Each named turn below is shown by a few rows before and after it. Which turns, in which order, take the first row of each later pair to the second? The first pair is answered.
Z89:
-12   1  -4  10  -8   4  10 -13  -4  -1  -6   7   0   7   1   0  -8   9   2   2  -6 =>  -2   3  -5   0  -6  -2 -12  -1  -5  -1  -4   0  -6  -3  -4  -4 -21   5   6 -10  -5
 3 15 -5  8 -6  5 18 -3  6 -7 -4  4 -3 14 -4  1 11 -4  0  9  9 =>   2  18 -12   4  -9  -2   6   0  -2 -10  -7   0  -4   7 -13   0  -5  -2  11  -2  14
  0  -3  11  -2  12   7  11  -6   6   6   5   5   1   3  11  -1  17   1 -10  10  -8 => -16   1  -3   3   2   0  16 -14 -11  -1  -4   5   8   3  -2   4   0  13   9   3   2
  0 -13   1   6  -6   1  -1   3   2   0   3  -3   4  -3  -4   0  -8  -1  -5   4   1 =>   0 -13   1   6  -6   2  -1   3   2   0   3  -4   3  -3  -4   1  -7  -1  -6   4   0
Z346:
-4 11 -2  2 -2  3  6 -5 -7  3 -6  2 -1 10 13  1  2  2  0  2 -9 =>  -4   3  -6   9 -14   0   6  -3  -7   1  -4  -1   6   6   6   3  -7  -1  -3   0  -6
 -6  14  -4   6   2  -8  -1  -3  -6   4  -2   2 -10  13   6   2   0  -1   5   0   1 =>  -6   8  -7  12  -8 -10   0   0  -7   1   0   0  -4  10   1   5  -7  -3   3  -1   3
 7  0  3 -1 -5  4  3  2  6 -7  6  3 -2 -4 -1  5 11 -2 -8  4  9 =>  6  3  4 -3 -2  5  4  0  6 -6  4  3 -5 -3  1  4 13 -1 -7  5  9
  6   2   9   0   7  -1 -10   3  11   4   6  -1 -17  -5  -3  -1   0   2  -7  -3   6 =>   3  12   8   0   8   2  -5  -3   7   5   0   2 -20   2   3   0   3   4  -4  -2   2
Z387:
 -5   4   0  -7  11  -4  -3  -8  -9  -7   0  -6  -6  -8 -15   1   1  14   4   2   8 =>   2   8   3 -10  12  -4 -10  -3  -6  -6   1  -8 -11  -9 -12  -2   2   8   2  -1   7
 2 -5  3  2  5 -5  0  0  0  1  0 -3  3 -3  1  0  6 -3  4  0 -1 =>  4 -4  4  2  3 -4 -1  2  1  0  0 -4  2 -3  1  0  5 -5  3  0 -1
 -6  -8  -3   4  -5  -5  10   4   5  -9   1  -3   6  -4 -12   0   5   3   2   4   8 =>  -9  -7  -1  -2   5  -5   8   1   4  -6   0   0   5  -5 -10  -1   8   9   7   5   7
 6  5  3 -4  7  4  1  2  3  3 -1  4 -5  1  9 -4  6  0 -1  1 -8 => 10  4  2  1 -2  5  0  5  4  1  0  1 -4  2  8 -3  4 -5 -5  0 -7
Now pairs of rows:
Each pair is two turns apart.
 -8 -16   3   1   8   0  17  -9  -2   6   5   9   8   3   9   6   7   5 -10  14  -3 =>   8  -7  10 -10  16   0  -1   2   4  10   6   4  -5   0  17   0  10  -5 -14   9  -8 : Z387 then Z387
 8 -1 -1 -2 -9  6 -9  5  0  2  0 -3  0 -3  5  2 -5 -9 -3 -3 -4 =>  -2  -2  -5   5 -14   8   5  -4  -4   0  -4   0   5   3   3   7  -3  -3   0   2  -2 : Z89 then Z89
-3 14 -3  0  2  1  8 -7 -1 -6 -8  3 -5  7  3  2  4  0  4  0 -1 => -1 12 -6  1 -6 -3 -1 -2 -4 -8 -7 -1 -3  2 -3  2 -8 -2  7 -7  2 : Z89 then Z346
  6   5   7  -8   5   1  -2   1   6   2  -2   1 -10  -2   1   0   6  -4  -2  -5   0 =>  4  9  3 -1 -5  2  3 -1  2  0 -6  1 -9  4  4  3  3 -7 -3 -6 -1 : Z346 then Z387
 10  -6   8   4   0  -1  -5  12   6   9   4  -9   0  -8   4  -2  -8  -8 -14   2 -10 =>  10  -3   7   8  -6   2   0  11   7   7   3  -9   0  -3   6  -1  -5 -12 -16   4  -9 : Z346 then Z387
  2  -3  -2   4  -5  -2  -5   2   7   1   2  -3   1   5   6  -3   6  -1  -2   3 -11 =>  -3  -1  -8   5 -10  -5  -6   0   0  -2  -2  -3   3   3   0  -2  -2   3   6  -1  -7 : Z89 then Z89
  4  14  -1   8   5   4   1 -13   5   3  -8   7   0   7   2   2   6  -1  -3  14   2 =>  -1  10  -3  11   2   2   2 -16   1   3  -8   8   4   5  -1   4   2   4   0  14   2 : Z346 then Z387
-3 -3  0  4 -2  1  7 -3  1 -2  0  0  5  2  0  2  5  0 -2  4  2 =>  3 -2  1 -2 -1 -3 -7  4  1 -2  1 -5  1 -4 -2 -2 -2 -4 -1 -3  2 : Z89 then Z89
 21  14   5  -4  -1  -2   0   4  12  -5  -6  -7 -18  16  11   4  14 -12  -1   3  -1 =>   9  19  -6   7 -16  -3  11  -4   0  -9 -13  -6 -11  22   7  10   4  -6   5   2   2 : Z346 then Z89
 1  1  4 -3  9 -2 -6 -4  4 -3 -2  3 -6  0  0 -2  2  4  2  0 -1 =>  3  7  3  0  4 -1 -5 -5  2 -4 -5  2 -8  3  3 -1  1  1  1 -2 -2 : Z346 then Z387
  3   1   0  -7   3  -6 -10  -1  -3  -1  -4   2   3  -1  -8  -7  -2   4   9  -4   5 =>   7   6   0  -7   1  -5 -12   2  -2  -1  -5   1   0   1  -5  -7  -2   0   7  -6   4 : Z346 then Z387
 -5  10   7  -9  13   0   0  -9  -3   2  -7   1 -12   0   7  -5   5   9   5  -2  -3 =>  -2  14   1  -6   0  -4  -9  -4  -9   0  -8  -4 -11  -3   5  -5  -9   4   6 -10  -3 : Z346 then Z89
 -7 -13   1  -6   9  -3  -1  -4  -2   2   2   6  -3 -12 -10   2  -2   7   7   0   4 =>  -4 -15   6  -5  12   1   3  -4   4   4   4   7  -4 -10  -5   1   7   4   0   5   1 : Z89 then Z89
 0  6  2 13 -7  7 11 -3  3  3 -2  0 -1 10 14  2  7 -4 -6  6 -9 =>  -9   9  -7  10 -11  -1   6  -6 -10  -2  -8  -1   2   4   2   3 -10   6  11  -4  -2 : Z387 then Z89
 5 -6  2 -9  9  0  4  7 11 -2  7  1  1 -4 -4 -1  6  2  1  5  4 =>  2 -3  1 -9 12  1  7  3  9 -1  4  3  1 -1 -2  0  8  5  4  6  5 : Z89 then Z387
 -5  -2   2   0 -11  -6  -4  -8  -3  -8  -1  -3  -1  -5 -10  -4 -12   3   9  -8  10 =>  -5  -4   4  -6  -2  -7  -6  -8  -1  -6   0  -2  -2  -6  -9  -6 -10   6  11  -8  10 : Z387 then Z346
 -7 -18   3   1  -6   2   1  -8  -3  10   6  -6   9   1   5   5   5   0  -6   8   1 =>  -3 -14   7  -8   5   3  -6  -7  -1  14   5  -5   3  -1   9   1   9   1  -4   6  -2 : Z387 then Z387
-8  4 -9  2 -5 -8 -3  1 -8  1 -1  2  4 -1 -7  4 -6  1  5  1  2 => -8  2 -8 -1  0 -9 -6  1 -7  3  0  3  3 -4 -8  3 -6  3  6  1  2 : Z387 then Z346
 -9   4  -1  15  -3 -11   8   3 -10   4  -7   0   3  11  15   0  -5  -2   4  -2 -13 =>  -6   7   2   9   6 -11   2   3  -9   6  -8   0  -2  10  18  -3  -3  -1   6  -3 -15 : Z387 then Z387
 -4 -12 -12   0  -9  -8  -3   7  -9  -4  -1   3   2 -17  -1   0 -25 -13  -3  -4   8 =>   8  -7   3 -11  13   0  -5   9   5   4   2   6  -9 -13  16  -6  -1 -19 -14   3  -3 : Z89 then Z346
 3 -4  2 -8 15  1 -9  5  4 -2  5 -4 -6 -1  0 -6 -1  2  1 -6  0 =>   7   8   0  -4   6   3  -8   6   3  -3   1  -6 -11   6   6  -4   0  -5  -2  -7  -2 : Z346 then Z387
 13  10   6   8 -12   3  -1   5   1  -3  -1   3  -5   6   5   1   1  -4  -4   0   2 =>  15   5   7   6 -10   2  -4  10   3  -3   2   1  -4   1   2   0   1  -6  -5  -1   4 : Z346 then Z346
  6  15 -12   5  -7  -5  -9  -5  -5  -6  -5  -4 -11   1  -5  -4  -7 -11   7 -17  -9 =>   1   5 -15  12 -14  -6  -2  -6  -5  -9  -1  -4  -3  -1 -13  -1 -12  -8   6 -15  -5 : Z346 then Z387
 -7   0  -3   2  -2   1  -3  -5 -11   5   1   4   3   8   8   0  -6   4  -6   6  -9 =>  -1   4  -1  -2   1   1  -9  -2  -9   7   1   2  -1   7  10  -2  -4   0  -7   5 -11 : Z387 then Z387
  4  -6   0  -4   2   3 -10   0  -3  13  -2  -1   0  -4   9  -3  -7   4  -1  -5 -12 =>   1  -2  -2  -1  -2   3  -6  -3  -6  13  -5   0   0  -1  11  -1  -8   5   0  -5 -13 : Z346 then Z346
 -1   7  -9  -6 -12  -5 -10   8   6  -9   2 -15   0  -3  -8  -2 -10  -8   3  -9  10 =>  -1   3  -8  -4 -12  -4  -6   9   9 -10   5 -15   2  -4 -11  -1  -8  -7   1  -7  12 : Z346 then Z387
 -4   5  -6   4   2  -2   5  -3  -5  -8 -11   0   3   5  -6   5  -5  11   6  -4   8 => -4 -1 -4 -1  9 -4  1 -1 -4 -7 -8  0  4 -1 -8  3 -5 13  9 -4  8 : Z346 then Z387
  6 -17   6  15 -15   1  -4   3  -2   7   5  -6  10 -11   5   3 -15  -8 -16   3 -13 =>   8 -23  12   8  -2   2  -5   5   5   8  10  -4  10 -15   2   0  -7  -6 -16   6 -11 : Z89 then Z346
  4  -7  -3   1  11  -3   5  -1   8   4   0   2   1   7   4   0  12 -10   2  10  12 =>  -3   0 -12   3   3  -7   5  -6  -3   1  -7   2   3   8  -1   2   1  -5  13   4  16 : Z346 then Z89
  0  -3  -4  -7   4  -8 -11   9   1  -6  -6  -3   0  -4  -1   2  -5  -5   6  -8   6 => -5 -6 -7 -1 -3 -8 -5  7  0 -9 -7 -3  5 -3 -5  5 -7 -4  6 -6  9 : Z387 then Z387
-11  -9 -12  15 -14   0  13  -5   0   2   1   5   7  -4  -5   6  -5   6  -1   5   3 => -7  1 -1 -8 19  0 -3 -6  1 12 -1  8 -8 -8  5 -3  5 14  9  3 -5 : Z387 then Z387
-10  10  -4   0  -2  -9  -4   5   1   4 -13  11  -4   2  -6   3  -9   4  11   0  -1 =>  -4  13  -3  -2  -3  -9  -8   9   3   4 -12   9  -8   1  -4   1  -9  -2   8  -2  -1 : Z387 then Z387
-1 -9  2 -3 10 -2 -5 -2 -3  1  1  2  0 -9 -1 -1  1  2 -3  2 -4 => -6 -9 -1  1  8 -1  0 -5 -6 -1 -2  5  3 -7 -3  1  0  5 -1  3 -3 : Z89 then Z89
  4   9  -1 -11   7  -2  -8  10  -8  -4   2   5  -1  -4   0  -5   0   2   7  -4  -4 => 10  7  2 -4  1  3 -1 13  1 -4  6  4  0  1  6 -4  8 -7 -6  1 -7 : Z89 then Z387
 -3  -5   5 -15   3  -1  -9  -1   1 -10   3  -2   2   0  -3  -6   5   3  -5   7   6 =>   1   3   5 -15   1   1 -10   0   1  -9   0  -2  -3   4   2  -7   7  -1  -6   6   3 : Z346 then Z387
  3  -1   2  -1   1  -2  -4   1  -4  -2  -3  -2   3  -4  -5  -5 -12   1   2  -3   1 =>  7 -5  5  3 -2  1  0  3  3 -1  1 -3  3 -2 -1 -5 -5 -5 -8  1 -1 : Z89 then Z387
 -5  -5  -2   0  -7  -8  -9  -2 -10  16   3   1   3  -6   5  -3  -9   8   0  -5 -18 =>  -2  -9   3  -1  -2  -5  -7  -1  -3  18   8   2   3  -5   9  -5  -1   5  -7   0 -21 : Z346 then Z89
 1 -4  0  0 -9  6  9 -6 -7  8 -7  3  2  6  5  1 -9  0  3  1  2 =>  3  0  3 -8  1  6  3 -6 -6 11 -7  4 -4  5  9 -2 -6  2  5  1 -1 : Z387 then Z387
 -7 -15   0   6 -11  -4 -13   9 -12  -2  -6  -1  10  -6 -13   1 -16   5 -10   0   0 =>  -2 -19   7  -3   1  -4 -18  14  -4  -2  -1  -1   7 -12 -14  -3 -10   4 -11   1   1 : Z346 then Z387
-12  -1  -8  -3  -5  -2   5 -12  -3  -1 -10  10   8   2 -12  -2  -1   7   4  10  11 =>  -7 -11  -5  -7  -1  -4  -3  -5   4  -1  -3   8  10  -7 -18  -5  -1   4   1   9  14 : Z346 then Z346
 -8  -5  -3  -7 -10  -3  -5  -3  -7   1  -3  -1   3  -1  -6  -1 -13   3   2  -1   5 =>   2   0   6 -15   2   1 -12   1   1   6  -1  -2  -6  -1   4  -7  -1  -3  -4   0  -2 : Z89 then Z346
  9   3  -2   4   0  -5  -8  11  -1 -13  -2   3  -5 -13 -12   2 -12 -15   0  -6  12 =>   5  -3   0   1   9  -5  -6  10   2 -13   1   5  -2 -17 -16   1  -7 -10   2  -2  15 : Z387 then Z346
-13 -10  -4  -1  -1   1  10  -7  -2   0   3  -1   6  -4  -2   6  12   0   5   7  -4 =>  -9  -8  -6  -9   3  -5  -5  -1  -4  -1   3  -4   3 -13  -9   2   2   1  13  -2   0 : Z89 then Z346
-2  4  0 -3  8 -1  7  1  3 -5 -1  3  0  0 -3  2  5  3  7  0  9 => -4  3 -3  2  1 -1 10  0  0 -6 -2  3  3  1 -5  4  1  3  6  0 10 : Z346 then Z346
-1 -9  8 -5 12  3 -4  0  1  1  6 -2  5 -9  0  1  0  6  2 -1 -1 =>  2  2  9 -7 14  6 -5 -1  0  3  2 -1 -2 -3  7  0  5  3  3 -2 -4 : Z387 then Z346
  2  -2  -1   3 -11 -11  -2   7  -4  -1   2  -3   4  -6  -4  -5  -2   8  13  -1  11 =>   0  -1   0  -2  -3 -11  -4   5  -5   1   1  -1   1  -6  -2  -7   1  11  16  -1   9 : Z387 then Z387
  6  -3  -2  -3   0  -3  -5   7   3  -2   2  -2   4  -6 -10   0  -6  -1   4  -3  10 =>  4  9  1 -9 11  0 -3  0  1  1 -4  2 -4  1 -1 -1  2  3  8 -1  6 : Z346 then Z346
 4 10  7 -5  6  2 -2  0 10 -8 -1  7 -5  0 -5  0  7 -1  7  3 14 =>  3 17  5 -3  1  3  0 -2  7 -8 -4  7 -7  4 -2  1  6 -2  6  2 12 : Z346 then Z387
-13 -10  -8  -9   7  -2 -15   6  -3   2   9  -1   3 -11  -8  -7 -11  15  11  -8   1 =>  -2 -12   5  -8  14   7  -9  10  13   7  16  -1  -3  -5   7  -9  10   3  -9   2  -9 : Z387 then Z89
  2  -4   3   9 -15   4   4  -3   1   4   3   1   1   1  -3   1 -13 -11   0   0  -8 =>   0 -14   5   7  -9   3   6  -3   3   4   7   2   5  -4  -9   1 -11  -7   1   3  -5 : Z346 then Z387
 -5  -1  -4   3   5   4  -1 -10 -10  10  -4  -2  -1   0  21  -1  -5   4   1   1 -17 =>  -5  -5  -9   6  -4   0  -5  -7 -13   7  -3  -5   4  -6  13   1 -16   3   3  -4 -13 : Z89 then Z346
  2   4  -3  -5   0  -7 -13   5  -5  -8  -1  -3  -1 -10 -16  -3 -15   3  12 -11   8 =>   1  14   1 -12  11  -4 -12   0  -6  -5  -6   1  -8  -5  -9  -5  -6   7  16  -9   5 : Z346 then Z346
 -6  17 -14   6  -3   5   5   5 -10  -3 -12   9  -2   9 -13   2   9   8   8   0   3 =>   4  19  -8  -5   8   3 -11  13  -7   1  -9   6 -10   3 -10  -4   8   4   9  -6   0 : Z387 then Z89
 -1  17  -2  -3   3   7   9   0  -5  -1 -21   3  -7  13   8  -8   8  -2   3   7  -5 =>  -3  11 -11   4 -15   0   3   5 -12  -6 -20  -2   1   7  -5  -5 -11  -3   7  -1   2 : Z89 then Z346
  5   2   7  -2  -5  -1  -7   9  -4  -1   2  -2  -4  -2  -2  -2  -6 -11  -6 -11  -2 =>   4  -3   6   4 -10   1   0   7  -2  -2   4  -1   0   0  -3   0  -3 -12 -11  -6  -2 : Z387 then Z89
 13   2   4   5   5  -1   3   4   6  -8  -3   1  -5  -4  -5  -4   3 -16  -1   7  -2 =>   6  -1   0  11   0   0  12  -1   3 -10  -5   4   0  -2  -8  -1   3 -12   0  11   0 : Z89 then Z346
-4  8 -4  3 -7  3  5 -4 -6 -2 -6  2  1  5  6  1 -1  1  1  2 -1 => -8 -1 -5  3 -5  0  5 -5 -6 -2 -4  3  7  0  0  2 -5  6  3  2  1 : Z346 then Z387
 3 -9  2  2 -6 -2 -1  7  9  2  7 -2  6 -8 -4  0 -5 -4 -4 -2  1 =>  5 -6  4  0 -2 -1 -1  8 13  2  8 -1  3 -7 -2 -2  0 -5 -5 -1  1 : Z346 then Z387
  9   2   3  -6   0   1 -11   3  13   0   8  -3   2  -3  -2   3   6  -4   2   0   4 =>  1  2  2  1 -3  6  5 -6 12  0  5  2  6  5  1  8 14  0 -1  7  2 : Z89 then Z346
 -7   2   1  -3   8  -1   0 -10  -7   4  -7   0   1   2   2   2   0  10   7  -1  -2 => -5  3  1 -5  8 -2 -5 -8 -7  5 -7 -1 -1  0  3  1 -3  9  7 -3 -3 : Z346 then Z387
 0 11 -2  4 -4  3  8 -1 -1 -5 -7 -4  1  8  2  1  3  5  1 -1  7 =>  1 13  0  0  3  3  4 -1 -1 -2 -7 -3 -2  7  4 -1  6  7  3 -2  5 : Z387 then Z387
 13  -2   0 -12   8   2  -7  -3   5   1   0   3  -4 -10   6   1   8   1   0  -4   1 =>  14  -6  -6   2 -12   4   0   0   5  -6   2   0   4  -8   1   5   2  -7  -7  -4   6 : Z387 then Z387
  5  -9   6  -1   3   4  -2   4   7   2   2   1  -1  -6   2  -3   6  -4 -11   3  -5 =>  -5 -10  -2   8  -8   3  10  -3   0  -2  -3   3   6  -2  -4   3   2   1  -7   5  -1 : Z387 then Z89
 17  14   6   0  -4   1 -15   8   4  -3  -2  -4 -14  -1   5  -4   8 -14  -5  -9  -2 =>  13  20   1   7 -13   3  -9   2  -2  -3  -7  -2 -12   7   7   0   5 -13  -4  -8  -3 : Z346 then Z346
 8  3  3 -3  4 -3 -3  1  0  6  1 -1  2 -5  9 -3 -3 -1 -2 -3 -7 =>  7  5  1  2 -4 -2  0  0 -1  5  0 -2  2 -2 10 -1 -4 -4 -3 -4 -7 : Z346 then Z387
 -5  19  -2  11 -12  -1  17 -13  -7  -7 -13  -8   9  21   3   3  -7   0  -5  -5  -1 =>  18  18  10  -2  -1  -2 -10   5   6  -1  -4 -16  -3  10   9  -7  -5 -15 -15 -12  -6 : Z89 then Z89
  0 -11   6   2  -7  -1  -3  -1   2   0   1  -1   9  -4  10   4  -2   3  -9  11  -6 =>  -7 -10   3   2  -7  -1   1  -5  -2  -2  -1   1  10  -3   7   5  -3  10  -3  12  -3 : Z346 then Z89
 -9  -6   7  -3   6 -11  -1  -3   3   2  -6   0   1  -3   5   4 -22  -3  -1  -3  -8 => -10  -8  10  -1   8  -7   6  -6   7   3  -5   2   2   0   9   4 -14  -4  -6   2 -11 : Z89 then Z89
  1   5   0  -2  -5   5   8   4  16 -11   5   0   2  -1  -5  -8   1  -2  -5   4   5 =>  -1   7  -3  -3  -7   2   5   4  11 -12   3   0   2  -3 -10  -8  -6   0   0   0   8 : Z89 then Z89
  2  -8   0  -4  17  -6  -6  -2  -2   2  -2   1   9 -11   5 -11  -5   8   2  -7 -18 =>  -6  -8  -3   2  16  -3   6  -9  -4   1  -5   4  13  -5   6  -7  -1  13   2  -2 -18 : Z89 then Z89
-10   3  -3   9 -14   7   9 -19  -2  -3 -11   2   5  -5   5  10   9   9  15  12   9 => -12  -7   0   1  -2   3   3 -18  -2   0  -6   4   7 -14   0   7   7  17  19  11   9 : Z346 then Z387
 -3   3  -2   7  -5   8   7  -5  -2   5   4   0   2   0  10   1   6  -4  -9   7 -10 => -5 -2 -3  9 -8  7  7 -5 -3  4  5  0  5 -2  6  2  2 -3 -9  6 -9 : Z387 then Z346
-10  -2   1   1   7   3   7  -7 -10   6  -2   8   3   3   5   4   0   7   1   2  -9 =>  -7  -2  -3  -2   3  -2  -4  -1 -14   4  -1   3   3  -4  -1   3 -12   6   6  -7  -5 : Z89 then Z346
-5  8 -4 -4  6  0 -3 -3 -9  1 -6 -2 -1  3  0  2 -7  7 14 -3  2 =>  -4  -1  -6   0  -1  -3  -5   2  -7  -2  -2  -5   5  -2  -7   4 -14   4  10  -5   6 : Z346 then Z346
